Named turns come first, each shown by rows before and after it. Which turns, in which order, take the first row of each pair that follows to the second? Write the first one first, as in the answered first pair.
turn W:
-5.3 3.0 6.1 -6.9 0.3 11.4 -12.6 -1.0 -2.1 0.4 21.2 0.9 3.9 31.1 3.5
 -15.9 0.8 -10.2 -1.7 -0.4 6.7 6.3  ->  -7.7 -5.5 -4.4 -9.6 -4.8 9.6 -10.7 9.5 -0.8 5.5 24.4 2.3 0.5 23.4 -3.9
 -14.6 -4.0 -4.8 -4.8 -4.8 3.0 -6.4
-12.1 13.0 9.7 7.1 17.0 -18.7 14.3 -8.7 0.9 -6.2 -19.8 13.9 -6.5 -30.4
 -3.5 15.7 7.1 10.0 24.5 9.9 3.3 0.4  ->  -10.8 29.8 20.0 4.4 26.9 -3.0 13.5 -9.7 -11.2 -7.5 -14.7 10.3 3.5 -13.4
 -0.9 20.2 14.3 6.5 18.6 5.0 -0.5 0.6
-8.0 -23.3 -2.8 -7.4 16.2 15.1 -8.4 30.2 1.6 -8.1 -10.5 12.4 6.3 -7.3
 -14.5 3.7 -15.3 11.8 -18.1 13.9 0.2 -14.4  ->  -7.8 -27.4 -2.6 -0.3 11.2 -2.0 -6.1 20.5 12.0 -9.4 -16.6 14.3 -1.4 -20.9
 -11.1 0.5 -16.1 8.4 -6.2 22.3 7.6 0.6
turn M:
-15.6 8.7 4.0 5.0 35.3 -25.6 3.2 -8.2 3.0 -11.3 -13.5 11.0 -3.3 -24.8
 -2.1 -8.6 -7.7 -1.6 27.1 2.5 -0.5 14.8  ->  -15.4 -2.8 -4.8 4.6 16.3 -34.7 -4.3 -10.0 19.7 -9.7 -7.3 4.5 -2.8 -17.5
 3.5 -20.8 -9.1 -3.2 23.7 3.5 3.2 30.0
5.4 -11.7 -18.2 -12.9 -4.3 1.7 -14.6 15.9 6.3 -1.4 16.3 1.3 -0.7 -1.7
 -23.1 -7.1 -9.6 2.2 -7.8 -8.0 -4.4 -9.8  ->  6.8 8.6 -3.5 -8.8 20.5 8.5 -12.4 12.9 -10.2 -8.0 7.3 6.3 1.8 -6.4 -25.2
 3.9 -3.8 4.6 -0.9 -7.1 -8.8 -18.9
7.5 -6.5 4.0 -4.9 23.8 33.1 8.2 32.7 -22.9 -15.3 -13.0 23.8 1.6 12.1
 -25.2 23.7 13.1 19.0 17.7 -21.6 -12.1 -50.7  ->  17.5 25.0 31.3 4.9 35.7 30.0 1.5 -3.7 -26.3 -30.4 -19.9 19.8 5.2 31.4
 2.2 14.4 28.2 -2.4 34.4 -1.4 0.9 8.2
2.6 11.9 19.1 -2.4 25.5 14.1 1.4 -27.3 -0.6 7.8 -8.7 -5.4 26.5 -3.2 15.2
 0.2 0.6 4.3 -5.6 8.9 8.2 32.2  ->  -0.8 -13.7 -1.8 -9.5 -5.2 1.6 -4.8 -18.0 19.5 13.4 4.8 -13.6 23.4 2.0
 16.3 -14.4 -5.2 3.2 -15.0 7.6 10.3 37.1
turn Q:
-6.4 -11.0 0.1 7.6 -12.0 -19.3 14.6 -2.1 -4.5 0.1 -28.8 2.0 -8.0 -9.6
 -10.9 31.0 -7.1 -5.3 20.3 -19.7 -18.6 -1.9  ->  -6.6 -20.6 -11.3 -3.7 -33.1 -12.2 4.4 6.8 2.0 6.4 -7.3 -11.4 0.0 19.2
 -7.0 18.2 -5.1 -7.2 -3.3 -29.9 -17.4 1.6
0.7 -26.8 -33.5 -39.6 -42.9 -6.2 -17.2 8.6 18.3 9.0 1.4 2.2 -13.5 3.0
 -19.3 10.1 -18.6 17.2 6.8 15.5 17.3 -2.0  ->  8.6 22.4 -4.0 -42.9 -9.0 32.5 -22.7 2.2 -15.3 -1.1 6.6 -6.6 10.2 48.7
 -7.6 20.1 1.2 9.0 -8.2 7.7 8.9 1.8
9.2 -6.6 19.5 12.9 12.3 -1.4 7.9 0.8 -3.5 2.8 -14.8 7.0 -9.5 -28.1 -28.5
 14.6 -8.5 -0.3 20.7 0.6 -6.9 -31.7  ->  5.1 -35.9 -2.4 0.6 -25.0 -1.2 -2.7 15.8 13.7 12.7 8.8 -6.5 -3.5 -1.8
 -24.1 -3.0 -13.0 -2.5 -6.2 -10.6 -5.7 -26.9
-6.1 -33.9 -23.2 -11.0 -18.0 -7.9 1.2 9.7 22.1 -1.5 11.0 -2.1 -0.7 -0.2
 -5.8 -15.5 -8.0 13.3 -9.6 -1.8 -1.2 -0.9  ->  2.2 10.6 5.6 -14.5 15.7 24.5 -0.4 0.1 -8.6 -9.5 10.9 -8.4 18.7 32.2 1.5
 -4.3 9.1 5.6 -19.3 -7.3 -6.9 1.0
Pairs:
Between the rows of a pair lie 2 to 3 turns.
7.9 10.9 1.0 -5.8 -11.5 16.4 10.8 6.4 -5.4 -1.5 20.1 -22.1 30.5 23.2 7.6
 -10.1 4.6 3.5 -21.8 -8.1 -3.5 -2.0  ->  6.4 14.2 4.3 -5.2 -4.8 20.3 13.4 7.7 -14.3 -0.5 15.3 -18.9 30.9 19.3 3.5
 -2.3 3.3 5.8 -22.3 -9.9 -7.9 -13.6 -> M M
6.3 30.5 22.2 25.4 26.4 -2.8 1.4 -3.5 -19.6 -0.4 -2.4 14.6 -1.0 0.7 2.2
 4.6 -0.7 -4.0 21.1 -0.3 2.8 2.3  ->  7.7 36.9 22.1 21.9 24.3 3.1 -2.1 -3.4 -21.8 0.6 4.3 11.0 5.5 15.9 3.6
 3.5 1.2 -4.8 11.9 -3.0 1.7 4.2 -> Q Q Q
0.7 -6.8 5.3 9.0 0.9 -18.9 6.0 -17.0 4.2 -6.5 -10.9 4.5 -11.8 -12.4 2.1
 -3.4 0.9 -9.9 13.1 15.7 5.1 23.7  ->  4.7 8.7 13.6 1.3 4.3 2.6 -0.5 -16.6 -8.0 -8.4 3.9 -3.7 0.7 21.6 8.8 -5.5
 10.8 -12.5 -4.8 7.3 1.4 27.5 -> Q Q
-10.1 -17.9 -12.8 -28.0 -8.4 0.8 -13.0 -6.8 6.7 0.2 3.1 8.9 -18.1 6.5
 6.9 -9.1 -6.2 -3.6 -12.4 0.6 -8.1 4.6  ->  -9.1 1.4 3.0 -19.9 15.9 -2.9 -5.9 -21.9 -1.7 -8.4 -12.2 18.7 -21.9 -5.6
 10.0 1.0 -0.6 -6.4 6.1 6.1 -6.4 12.4 -> W Q Q
-1.8 9.6 14.1 -8.1 26.7 14.3 1.6 -11.6 5.5 0.1 -2.5 -22.0 5.9 3.6 -10.6
 7.0 -17.3 2.3 21.5 16.8 -10.9 -16.6  ->  -0.4 4.0 12.6 -7.8 26.5 10.2 4.0 -11.8 7.2 1.9 -2.6 -18.4 4.8 -4.5 -13.7
 8.2 -18.5 3.7 22.6 17.5 -10.5 -21.0 -> W Q M
5.3 2.7 -11.3 -7.7 -12.2 6.6 -9.8 -0.8 10.8 7.4 20.7 -6.7 3.2 29.2 5.7
 2.7 11.4 -4.3 -11.9 -26.3 -10.8 -4.5  ->  2.7 -15.9 -20.4 -0.5 -24.4 -17.3 -6.1 -6.0 27.4 7.4 11.0 0.1 -9.7 6.9
 9.5 -3.6 3.5 -4.6 2.3 -16.2 -0.5 7.5 -> W W
-2.7 -27.7 -29.6 -26.6 -21.9 8.3 -2.3 14.6 -8.2 6.7 22.1 -20.7 -5.8 29.7
 -13.2 -13.1 -1.9 5.5 -39.5 -6.6 6.5 -16.7  ->  7.9 33.0 22.1 -1.4 42.3 9.1 10.4 -25.8 -35.0 -17.5 -21.9 -2.9 -13.5 -0.3
 -2.6 15.1 13.5 -1.7 6.9 13.9 12.1 6.2 -> M Q M
-2.6 -10.1 28.9 3.8 -7.0 -11.6 -21.3 16.4 2.3 -18.6 -5.4 13.4 3.2 -40.0
 9.0 26.2 18.3 -3.9 8.3 1.7 -1.3 -11.3  ->  -1.3 -0.4 32.6 -1.9 1.6 5.0 -22.7 20.7 -7.7 -18.5 -1.4 9.7 11.6 -24.5
 7.4 29.8 22.5 -4.4 -2.8 -7.8 -8.4 -19.5 -> W W W
11.5 -10.2 -2.1 21.7 -3.5 -19.3 10.0 -11.4 18.1 -15.8 -6.7 4.8 -8.3
 -16.2 8.5 -15.3 -11.3 -6.5 15.5 -1.6 11.3 10.8  ->  9.9 -20.4 -15.2 5.9 -14.7 -1.4 5.1 13.6 10.7 -7.4 12.4 -5.5 2.4 5.7 -1.6
 -14.8 -15.2 -0.1 -17.0 -21.5 0.2 -20.4 -> Q M
-12.7 -17.4 -13.7 14.2 -6.0 -19.2 5.0 -16.1 14.7 -1.7 12.4 1.0 -19.2
 -6.8 -5.9 -2.5 -9.0 6.3 -6.1 -10.8 8.3 -7.1  ->  -12.3 1.8 -4.5 5.8 5.2 4.8 0.6 -12.2 -1.1 -1.9 25.9 -7.4 -3.8 25.3 -5.7
 1.6 -0.2 5.6 -23.9 -20.2 0.7 -16.1 -> Q M
-24.3 25.2 42.6 4.2 31.0 -10.6 32.8 1.1 -1.9 5.0 -13.4 16.5 0.0 -40.4
 -4.7 24.2 0.2 -2.3 35.7 35.2 2.2 -5.4  ->  -23.0 31.8 33.1 -23.4 18.1 34.3 14.7 27.7 -18.5 15.9 25.9 -7.1 30.3 31.9
 -5.1 16.5 11.5 -3.4 -20.6 5.1 -13.3 -24.1 -> M W W
1.1 5.4 -0.3 -2.9 -23.1 -4.1 -8.9 -10.7 6.3 5.7 23.1 4.8 -9.1 14.3 3.4
 -19.7 -8.8 -6.3 -4.9 -0.6 0.4 18.0  ->  -0.1 -7.0 -9.5 -1.0 -22.4 -15.1 -3.8 -4.4 14.1 8.6 18.0 10.3 -16.9 -10.5
 -5.9 -15.9 -14.9 1.2 2.1 1.4 -0.8 5.9 -> M W
4.6 -16.6 -6.6 -4.1 -1.6 14.3 7.7 1.6 0.4 -2.8 28.3 9.9 8.9 26.6 10.1
 -8.2 35.5 0.3 2.1 20.4 -6.1 -22.5  ->  6.7 -10.3 3.0 3.6 7.1 3.9 10.2 -13.2 0.7 -8.1 14.8 13.2 2.7 16.2 18.6
 -7.4 37.4 -4.0 20.8 32.4 0.7 -1.1 -> Q M
1.7 12.3 10.2 5.4 21.5 -7.3 3.7 -7.9 -12.3 -11.2 -23.7 3.9 -3.3 -19.7
 -7.9 7.6 5.6 4.4 21.6 6.4 -4.6 -3.6  ->  -0.9 -10.2 -5.6 2.4 -17.7 -20.5 -7.6 -10.6 12.2 -5.7 -4.4 -7.5 -0.8 3.6
 5.8 -17.3 3.8 -4.2 9.9 9.1 4.7 29.2 -> M Q
1.8 6.0 -4.3 -21.9 -9.3 19.8 -7.9 20.5 -4.7 -3.0 26.8 -11.3 11.9 38.9
 -4.4 -4.9 6.1 -4.7 -36.6 -13.5 -14.4 -4.6  ->  5.0 30.2 18.2 -14.7 22.6 27.7 0.3 10.4 -24.5 -11.6 8.4 -3.8 13.5 23.0
 -8.8 13.4 11.1 -3.0 -22.0 -9.7 -18.7 -12.8 -> W Q
2.4 17.8 16.4 2.0 33.7 5.6 5.6 1.6 -11.8 -11.1 -11.8 7.5 0.7 -15.3 -5.8
 15.2 1.2 8.6 9.8 0.1 -9.0 -20.1  ->  1.6 -9.3 -2.5 -3.8 -17.1 -15.2 -9.9 -7.3 23.7 -5.9 8.0 -7.1 0.6 11.0
 17.5 -16.9 -1.3 -3.6 0.6 8.7 10.0 33.0 -> M M
1.5 21.3 14.6 8.1 37.6 8.1 18.7 -6.0 -15.2 -7.2 -19.1 16.9 3.6 -19.7
 -13.9 25.2 11.5 7.3 18.5 -4.5 5.4 -10.6  ->  -4.7 -18.4 -14.1 11.6 -6.0 -26.5 13.2 -9.0 23.5 -2.7 -13.0 16.9 -11.0
 -35.3 -5.3 3.3 0.6 4.7 26.9 8.0 19.5 16.3 -> W Q W
12.9 -0.8 -12.8 -16.6 -31.8 17.2 -22.2 -6.1 5.7 8.4 36.0 -21.3 17.9 67.8
 13.4 -32.1 10.0 -5.9 -24.0 -5.3 6.7 36.5  ->  15.8 3.8 2.2 1.6 -24.8 -9.6 -15.2 -35.2 16.3 -2.7 12.0 -7.7 -2.4 34.9
 24.7 -34.1 11.7 -14.2 13.8 20.5 22.5 71.5 -> Q M
1.9 17.3 -12.1 -8.2 -4.6 9.6 2.4 3.6 -1.0 -1.2 14.0 -17.7 5.7 24.8 0.7
 -1.2 -8.4 -10.8 -19.4 -11.8 4.0 -3.3  ->  1.1 24.8 -2.9 -0.8 19.3 6.8 14.2 1.6 -14.6 -7.4 -3.7 -3.6 -1.5 -5.3
 -10.2 14.9 -11.2 -5.7 -0.9 -6.2 0.7 -20.4 -> Q W
-12.2 -14.1 -10.2 -1.9 -19.5 12.0 9.7 18.1 16.0 -2.3 18.9 5.2 -6.9 -4.8
 -11.1 5.8 -29.9 11.5 -7.1 -4.2 -6.9 -9.5  ->  -13.9 -15.7 -7.9 2.6 -20.7 -1.0 9.7 8.5 22.7 -8.2 8.9 10.9 -13.6 -17.8
 -6.5 3.6 -32.7 7.8 5.9 6.5 -3.2 4.2 -> Q W W
-6.2 -24.9 -19.2 -3.1 -17.0 -8.1 -2.6 18.6 15.9 8.3 10.5 -2.8 -6.6 7.9
 -6.1 -7.6 -15.1 4.3 -16.8 -9.3 -2.0 -22.2  ->  1.4 28.0 22.8 6.7 32.7 6.4 3.5 -7.4 -14.3 -10.4 -13.1 5.9 -0.2 7.7 4.7
 11.8 1.6 -3.3 7.0 1.4 -3.1 -5.9 -> M M
-2.0 -12.0 2.9 7.1 -5.1 -11.4 7.3 -1.5 -2.6 6.8 -12.2 9.5 -11.8 -26.7
 -5.8 2.8 -3.4 5.6 10.7 5.1 -0.3 -8.6  ->  -2.1 -8.0 1.6 -4.5 -2.3 9.2 4.4 12.5 -13.8 11.6 1.0 -0.3 1.1 -2.6 -10.9
 4.4 0.2 9.1 -13.3 -10.0 -9.2 -26.6 -> Q M
-1.5 -13.1 -10.3 -1.7 -0.5 -9.9 -1.7 7.4 5.4 3.0 1.5 6.5 -6.9 -7.4 -2.0
 1.0 -8.0 9.4 13.3 -1.5 -1.0 -6.6  ->  0.6 9.1 5.3 -0.3 18.6 4.6 0.5 1.8 -10.6 -3.3 -0.8 3.3 1.2 5.3 0.2 5.9
 0.3 7.3 9.9 -5.4 -5.3 -7.0 -> Q Q
-7.3 -41.6 -29.2 -8.4 -32.5 -20.7 -8.0 9.6 18.2 11.7 8.9 -4.1 -8.8 -16.3
 -10.3 -20.3 -14.3 2.8 -6.8 -1.7 0.9 -12.6  ->  -5.5 -11.1 -4.7 5.7 16.5 -12.2 7.8 2.7 -9.1 3.1 -17.8 12.2 -16.1 -49.7
 -23.0 7.5 -14.3 9.9 16.5 0.4 -6.8 -35.1 -> W M M
-10.1 -9.6 -11.9 3.5 -16.8 11.6 -12.2 15.8 -20.9 18.1 9.9 -11.8 9.6
 -10.4 -14.8 -8.7 -8.8 14.6 11.2 -1.3 -7.9 -4.6  ->  -8.2 -5.4 -3.1 12.7 -14.3 -2.3 -8.1 1.0 -15.0 10.2 -3.6 -5.3 2.1 -26.4
 -10.0 -11.3 -4.5 9.5 27.8 12.6 -1.6 15.6 -> M M Q
6.5 23.2 20.7 14.4 39.7 4.5 12.9 -20.4 -7.9 -2.8 -7.9 14.7 -9.1 -22.8
 -12.3 9.8 -2.0 2.0 16.9 23.8 -13.5 8.4  ->  0.8 -26.3 -17.8 4.0 -23.4 -16.8 -1.2 -6.2 30.0 10.1 16.5 2.3 -11.7 -8.6
 -1.5 -24.6 -14.3 -0.5 -4.6 22.0 -0.9 29.4 -> M M
2.8 -18.4 -6.5 12.1 -20.9 -18.0 -15.4 10.6 11.9 16.4 -12.7 -10.2 -11.1
 -12.5 -12.0 -16.0 -12.5 5.9 0.6 -5.4 -6.9 -5.2  ->  6.6 -0.6 8.2 20.9 5.5 -15.3 -9.1 1.7 -0.7 10.5 -26.1 -3.7 -14.2 -27.4
 -13.4 -5.5 -8.3 6.1 16.0 -0.1 -5.3 -4.7 -> M W
-7.9 -9.9 -4.1 1.6 9.6 -13.3 9.1 0.5 7.9 9.5 -9.6 17.7 -10.8 -38.3 -14.0
 9.1 -6.5 16.1 18.4 1.0 -6.0 -22.7  ->  -7.5 -21.0 -10.5 1.5 -19.2 -26.7 -2.2 -9.8 27.6 9.0 1.0 7.2 -12.8 -16.8
 4.7 -11.8 -2.4 3.2 18.1 12.5 9.1 20.0 -> M M M
-2.0 -5.2 -11.3 -14.0 2.0 2.6 -0.2 14.9 1.9 14.9 -11.1 9.2 0.4 -21.8
 -29.6 8.8 -22.5 8.0 -8.0 1.7 -8.9 -26.0  ->  -3.5 -18.9 -18.9 -10.9 -15.2 -13.9 0.7 8.0 15.0 15.1 -11.6 8.9 -3.7
 -26.0 -22.3 0.6 -23.9 5.3 -2.6 9.6 -4.3 -6.3 -> M Q
-3.4 -15.5 -13.3 15.1 -8.5 16.8 -5.0 -2.9 30.2 -1.2 -25.7 -9.6 -31.5
 -29.7 -26.2 -12.2 -8.7 -3.3 -7.8 19.4 -12.7 -9.3  ->  -5.2 -6.8 -7.7 15.7 1.2 16.7 -1.5 -7.8 25.0 -4.8 -32.3 -8.5 -30.2 -31.7
 -25.2 -8.2 -7.6 -4.1 0.4 20.1 -13.6 -9.3 -> Q Q Q
